(in the rows, 128 means zero)
One turn moves each row of this set onto another row. After a few examples, where does it send each row asked below?
Fedo: [125  97 134 104 128 123 156 114 136 138 185 121 153 149 142 127  75  94
 131 141 122 138 135 136 106 147 136 145 155 114 136 138 136 135 139 134
 144 133 164 123 160 140 134 115 129 126 132 127 153 175 141 100 148 128
 122 102 150 139 139 110]
risel: [132  94 142  99 134 136 168 106 141 150 187 135 139 124 140 143  93 133
 127 134 142 131 155 156 129 150 143 118 150 117 164 129 125 128 124 135
 152 122 168 103 153 140 133 120 121 135 128 133 136 163 140 132 156 111
 131  97 159 134 124 114]
Bapub: [137 112 161 102 173 132 152  99  97  93 129 152 120 132  96 136 119 158
 123 148 137 114 125 112 121  88 144 165 114 131 106 105 145 131 125 144
 168  97 129 144 132 160 120 126 164 127 121 153 117 107 112  95 131 140
 116 135 129 145 163 106]
zile: [139 109 156 101 177 130 146  97  90  97 123 149 126 127  89 145 121 151
 124 153 136 117 127 112 117  92 149 167 110 125 105 112 141 131 118 137
 163  87 135 141 132 159 122 124 162 132 113 149 115 108 117  85 131 132
 114 132 122 138 158 113]
nuno: [100 116 167 118 124 134 159 130 158 123 111 158 148 148 153 154 167 137
 147 121 157 125 125 102 102 132 109 127 130 121 151 106 134 104 191  86
 170 100 137 132 126 174 115 104 140  71 119 110 123 155 147 121 141 113
 132 140 158 136 158  98]
lusif: [117 120 128  98 132 126 161 108 132 130 128 144 134 150 169 162 149  99
 134 125 115  94 123  88 130 131 116 133 125 151 161 114 102 138 128 175
 154  97 134 112 137 151 154 131 148 115 130 139 168  97 123 160 143 132
  84 121 169 130 131 106]
fibi: [139 115 164 105 173 128 159  98  95  98 125 157 122 131  94 142 127 169
 121 150 147 111 123 130 122  92 143 163 118 129 105 108 148 119 127 141
 169  96 130 146 132 156 113 131 160 128 126 153 119 106 119 102 136 136
 115 129 129 144 163 107]
nopi: [123 132 109 125 143 110 101 111 129 124 171 120 155 163 131 173 172 170
 114 161 150 113 153 115 115 138 147 139 145 130 120 150 141 160 174 137
 128  73 114 118 107 132 151 149 139  92 135 132 101 145 133 102 135 135
 128 115 121 138 111 107]
mesi: [112 111 166 114 130 124 154 125 151 130 105 152 155 139 145 164 173 139
 143 131 167 124 123 115  99 140 119 126 130 112 144 118 125  96 182  66
 162  92 145 127 128 170 114 106 139  74 110 109 123 149 161 113 148 102
 124 131 150 123 156 112]
dumi: [125 135 113 125 145 112 106 109 133 127 172 120 153 160 130 176 179 178
 114 162 157 112 152 120 121 136 147 134 152 128 119 147 138 155 174 134
 131  75 113 115 109 132 150 153 136  92 137 130  98 141 135 108 141 134
 125 110 124 135 109 112]
pogos: [143 109 160 101 177 124 153  97  91 100 122 154 127 122  89 148 127 165
 120 156 148 112 126 131 118  95 152 165 115 124 104 116 143 119 121 129
 161  88 136 140 133 155 115 128 159 131 115 151 120 104 124  94 137 127
 111 126 123 136 160 116]
rukob: [132 116 119  92 142 121 148 108 126 138 130 128 147 146 156 166 151  77
 132 141 120 101 115  77 118 134 125 136 131 134 140 127  85 142 114 148
 147  87 138 109 146 148 159 126 145 112 116 130 165  96 134 131 146 126
  64 114 160 113 136 129]
Gobil: [129 115 125  96 142  94 153 110 121 141 114 133 155 147 156 174 153  89
 125 149 135  92 109 118 108 146 127 150 132 131 127 140 100 111 125 139
 136  89 151 117 146 142 143 134 147 116 127 131 183  95 156 135 153 114
  62 101 152 119 138 128]
depe: [135 102 143 100 128 144 170 111 146 145 200 127 145 140 140 128  92 116
 132 137 137 141 136 140 122 135 135 121 171 114 143 125 124 136 131 135
 156 137 156 119 163 141 134 119 119 124 141 124 140 161 139 116 158 133
 116  99 162 133 142 112]
Lipa: [123  88 135 100 128 112 152 111 129 143 171 133 149 131 140 143  78 111
 128 138 128 130 155 153 113 158 144 140 138 115 158 141 138 126 131 133
 140 117 174 107 149 140 133 114 128 135 124 139 149 176 142 114 147 106
 137 100 143 139 121 111]
movu: [126 138 115 126 143 117 111 110 135 126 178 120 155 168 133 170 178 177
 112 161 156 112 146 119 118 131 144 134 157 131 114 142 138 158 178 139
 135  81 109 121 111 131 148 152 136  90 142 128 101 140 134 107 141 145
 123 111 128 138 117 108]
gez: [115 104 156 110 135 131 143 130 148 129 108 145 157 133 141 165 165 118
 148 131 154 131 130  90  97 137 123 125 121 110 148 116 117 115 172  67
 160  84 145 122 128 174 125  98 139  73  97 107 116 154 150  97 141 101
 122 140 147 117 152 117]
mivad: [104 110 158 112 126 141 144 129 152 121 114 149 150 145 150 153 159 118
 152 121 143 129 129  79 100 130 112 125 121 118 154 106 124 124 181  87
 168  92 136 126 126 177 126  99 143  70 104 111 116 158 138 106 137 113
 133 149 154 128 154 102]
reduk: [122 138 113 126 142 112 104 111 132 121 174 118 156 172 134 169 173 165
 113 161 149 116 147 111 113 134 142 141 153 130 113 145 143 160 179 141
 133  81 110 123 109 133 152 151 140  89 142 131 103 145 132 103 138 145
 126 114 125 139 116 104]
lal: [115 120 135 105 131  99 168 108 129 132 113 151 141 155 168 167 153 114
 125 133 133  84 118 128 122 144 117 146 128 146 148 128 117 105 137 165
 146  97 145 119 135 144 139 140 150 115 142 141 183  97 144 167 151 117
  82 109 163 139 130 108]

movu -> dumi
nuno -> mesi
rukob -> lusif
Now find these:
fibi -> pogos
risel -> Lipa

